[0.21 -1.73 -2.22 -1.67 1.16 -0.68 -3.16 1.33 -3.94 -5.27]
[-0.17 1.02 -1.65 0.12 0.45 -1.24 -0.97 -0.15 -2.53 0.12]
[-0.10 0.83 1.35 -0.81 -0.79 0.71 -1.69 -2.45 -0.02 1.99]
[0.30 0.34 -2.26 -1.08 0.03 -0.13 -2.64 -0.64 -1.09 -2.34]
=>
[-0.17 1.02 -1.65 0.12 0.45 -1.24 -0.97 -0.15 -2.53 0.12]
[0.30 0.34 -2.26 -1.08 0.03 -0.13 -2.64 -0.64 -1.09 -2.34]

[-0.93 -1.94 -1.09]
[-0.83 -0.96 -2.10]
[1.19 2.15 3.08]
[-1.56 -4.62 -1.39]
[1.53 0.89 3.93]
[0.29 -0.78 1.76]
[0.10 0.80 0.16]
[0.59 3.61 -0.73]
=>
[-0.83 -0.96 -2.10]
[-1.56 -4.62 -1.39]
[0.29 -0.78 1.76]
[0.59 3.61 -0.73]

[2.14 -2.93]
[0.74 -3.77]
[-4.13 -0.44]
[3.55 0.58]
[3.64 -4.42]
=>
[0.74 -3.77]
[3.55 0.58]

[-0.77 2.87 3.65 3.42 -3.30]
[2.57 -1.47 1.17 2.00 -2.40]
[-3.54 1.73 -1.86 1.10 1.76]
[-1.83 -3.34 0.65 -2.36 -4.68]
[-0.41 -1.07 -0.77 0.33 -2.43]
[2.06 3.69 -0.27 4.45 -2.04]
[0.29 1.49 0.87 -0.83 3.02]
[-3.83 3.32 -2.09 -2.26 -0.91]
[5.47 0.62 -2.89 -1.17 1.35]
[-1.49 -1.90 3.45 -4.13 2.94]
[1.74 -2.77 -3.95 -1.16 -4.76]
[0.51 -1.54 -1.85 -1.66 -0.52]
=>
[2.57 -1.47 1.17 2.00 -2.40]
[-1.83 -3.34 0.65 -2.36 -4.68]
[2.06 3.69 -0.27 4.45 -2.04]
[-3.83 3.32 -2.09 -2.26 -0.91]
[-1.49 -1.90 3.45 -4.13 2.94]
[0.51 -1.54 -1.85 -1.66 -0.52]

[0.92 1.56 -3.46 -1.21 1.32 -0.28 -4.29 -0.24 -2.89 -3.37 0.38]
[0.32 1.09 1.44 0.69 -0.40 0.47 1.59 -1.46 3.36 3.10 -2.21]
=>
[0.32 1.09 1.44 0.69 -0.40 0.47 1.59 -1.46 3.36 3.10 -2.21]

[0.57 0.38 0.86 0.82 -0.29 -0.76 -0.08 -0.56 0.85]
[0.40 0.84 0.27 -1.31 2.19 -0.11 1.43 1.65 -0.62]
[1.83 2.36 -1.87 -0.70 0.29 -0.99 1.46 1.49 -3.62]
[-0.56 1.15 0.14 0.30 0.35 -1.25 -0.36 0.71 -1.20]
[0.65 -1.89 -1.70 -0.22 -0.42 -0.25 -1.19 0.14 -0.84]
[1.44 -0.12 1.24 -0.14 0.40 0.40 -1.09 1.38 -0.12]
[-0.38 -0.50 0.26 1.11 0.93 0.15 0.52 -0.04 0.78]
[0.69 -0.79 0.28 -0.42 4.43 -0.44 2.57 1.13 1.34]
[-1.09 0.71 0.18 0.72 -0.24 -1.45 -0.42 0.01 0.06]
=>
[0.40 0.84 0.27 -1.31 2.19 -0.11 1.43 1.65 -0.62]
[-0.56 1.15 0.14 0.30 0.35 -1.25 -0.36 0.71 -1.20]
[1.44 -0.12 1.24 -0.14 0.40 0.40 -1.09 1.38 -0.12]
[0.69 -0.79 0.28 -0.42 4.43 -0.44 2.57 1.13 1.34]

[-1.79 0.01 -1.82 -0.53 -1.87 1.84 1.27 -0.19]
[0.48 0.35 0.53 -0.65 0.03 -0.16 0.08 -0.22]
[0.69 -0.64 -1.07 -1.55 0.29 -0.23 -0.14 -0.92]
[1.43 -1.60 -0.57 -0.95 1.80 -0.32 -0.18 0.99]
[-0.67 0.44 -0.45 0.36 4.33 1.74 -0.16 0.09]
[0.07 -1.14 -0.53 -0.24 -0.86 -0.12 -0.52 -0.65]
[0.88 -0.22 0.26 -0.37 -0.39 0.74 -0.93 -0.64]
[-0.37 0.07 -0.67 -1.06 0.59 1.47 0.57 -2.48]
[1.59 0.57 -0.31 0.39 0.18 -0.20 -0.91 -1.01]
[-0.67 -1.02 1.01 1.82 2.72 1.08 0.28 -1.73]
[-0.68 1.06 0.26 0.12 -0.14 -1.86 -2.19 -0.59]
=>
[0.48 0.35 0.53 -0.65 0.03 -0.16 0.08 -0.22]
[1.43 -1.60 -0.57 -0.95 1.80 -0.32 -0.18 0.99]
[0.07 -1.14 -0.53 -0.24 -0.86 -0.12 -0.52 -0.65]
[-0.37 0.07 -0.67 -1.06 0.59 1.47 0.57 -2.48]
[-0.67 -1.02 1.01 1.82 2.72 1.08 0.28 -1.73]
